Each path below is one point turned by a fixed rotation once a step. After each direction that follows a path, write how fast that rotation turns it, in degrees each step (0 if it stays still).
Each turn is a multiple of 5 degrees from 10 to 175, or 0.
Each row of a path follows its step; steps can be skipped.
path 1
step 0: [ -2  15  12  12   1  -5   3  -8   9  -3  15  -4   0  -3  -5   1 -11   6
  22   7  -3  -3   8  -9 -12  -1   2   0]
step 1: [ 13  12   1 -11  -5  -7   7   6   4  -1   2   5   2 -15  -3  -4   6   8
  24   0  -8  -6   8  -6  -6  12  10  -4]
step 2: [ 13  10 -10  -6  -3  -1  15 -10   5  -5  -6   0   8  -4 -17  -1  -8  -7
   6   1 -16  -8   1 -15  -3   3  -5 -12]
step 3: [  4  -3  -1  -2  -6   6   5  -2  -3  -2  -3  -9   1  -5 -16   3  -5  19
  16   4 -13   1   6  -9 -10 -16 -15  -2]
step 4: [ 11   5  -2   4  11   8   4  -4   1 -14  -3  12   8   3 -16   0   6  20
  15  11   3  -1   5   2 -12   1   1   0]
step 5: [  7   4  -7   6   6  -5   2  -2  -8   6   4  -1   6   0 -19  -4  -7  14
   0   8  -2 -16  11 -10  -8   5  19  -8]
step 6: [  7  -8  -3  -8   5   2   4  11  -2  -7   3  -3   4 -18 -11  -2 -16   0
   4  12 -10 -13   1   5 -16  -4   6  -9]
step 7: [ -3  -7  -2  -4   5   6  20   0   5   1  -5   4  16   1 -13  -4  -3  -2
  15  -5   3  -8   9   9 -12 -15   2 -11]
step 8: [ -7  -2 -16 -10   8  16   0   5   7   0   0  -6   9   7  -6   0  -4  20
   5 -11   0  -3  10  -6 -12   2   5 -11]
step 9: [ -5   7   0  -4  17   1  -2   5   6 -13 -13   3   2   7   3  -5  -9  15
  -4   4  -9 -20   1  -4 -13  -8   5  -5]
[ 2  3 -1  0  4  4  0 -2  5 -8  0  4  0  1  0  1 -2 -5 -2  3  1  0 -5  2
 -2  3 -2 -1] -> 155
[-1 -2 -3 -9 -1  4  2 -4  2 -2 -3 -2 -3  5  0 -2  3 -2  2 -4 -3  0 -1 -3
  0 -3  0  4] -> 65
path 2
step 0: [  5  13   5 -12   8  16   7  14  -3  -6   4  -1   0 -18  -4   8   7  -2
   9   5  13   4  -3 -13   3   5   5  -4]
step 1: [  3   9   7   5   4   1   6  -6  25  -5   5   0   3 -11  -1   8  -8  13
  -1  -9  11 -10 -11  -2   6  -4  -3 -12]
step 2: [  5  -3 -11  -2  -3  -2  -8 -10   9 -18   6   7  -8   8   9 -12   4   9
 -20   5  10  -2  -6  -6   4  -2  -4  -7]
step 3: [ 10  -2  -7   7   1  14   3   3   9  -7  -4   0 -15  -4   4 -16  18  -7
   0   7  -8   2   4   3   9  -8   8  13]
step 4: [  5  -2  -4 -10  10  15   4   2  -9   3   2   0   5 -16  -5   1  13  -6
   6 -19   1  -2  -8 -12  14  -1  10   3]
step 5: [  7   4   1  -8  14 -13  -8   3   7  -6   1  -4  -5 -21  -2   8   2  17
   9  -8  12  -7  -1  -2  -4  -4  -1 -10]
step 6: [ 10   8 -13   0   5  -4 -17  -2  20  -9  13  -2   0  12   1   3  -1   9
 -12  -4   4   1   2  10  12  -2  -3  -1]
step 7: [ -1  -4  -5   2  -7  -7  -3  -9   8  -9  16   8  -4   0   1  -9  23  -3
  -1   9 -12  10   4  -7  10  -4   8  10]
step 9: [ -2   3  -5   0   7 -12  -6  -1  -3  -1  -3   4  10 -11  -3  -2  -2  11
  14 -19  12 -13 -11   8   2  -4  14   2]
step 10: [  6  11 -12 -11   5 -16 -16   3  -1  -8   8  -1   1  -3  -4  -3 -13  12
  -9   8   8  -2  11   3   5  -5  -1  10]
[ 2 -3 -1  2 -1  0  5 -2 -3  1  4 -2 -2 -2 -4  3 -3  0  3  0 -3 -4 -1 -2
  2 -1  4 -9] -> 95
[-1  1  0 -7 -5  1 -3 -1  4 -3 -3  4 -2  1  0  6 -5  3  2 -2 -1 -6  1  0
  0  0  0  1] -> 85
[-3 -3 -3  5  6 -2  0 -2  2  4 -1  3  0  1  0  2 -3  1  3 -2  9 -1  1 -4
 -1 -1 -2  0] -> 90
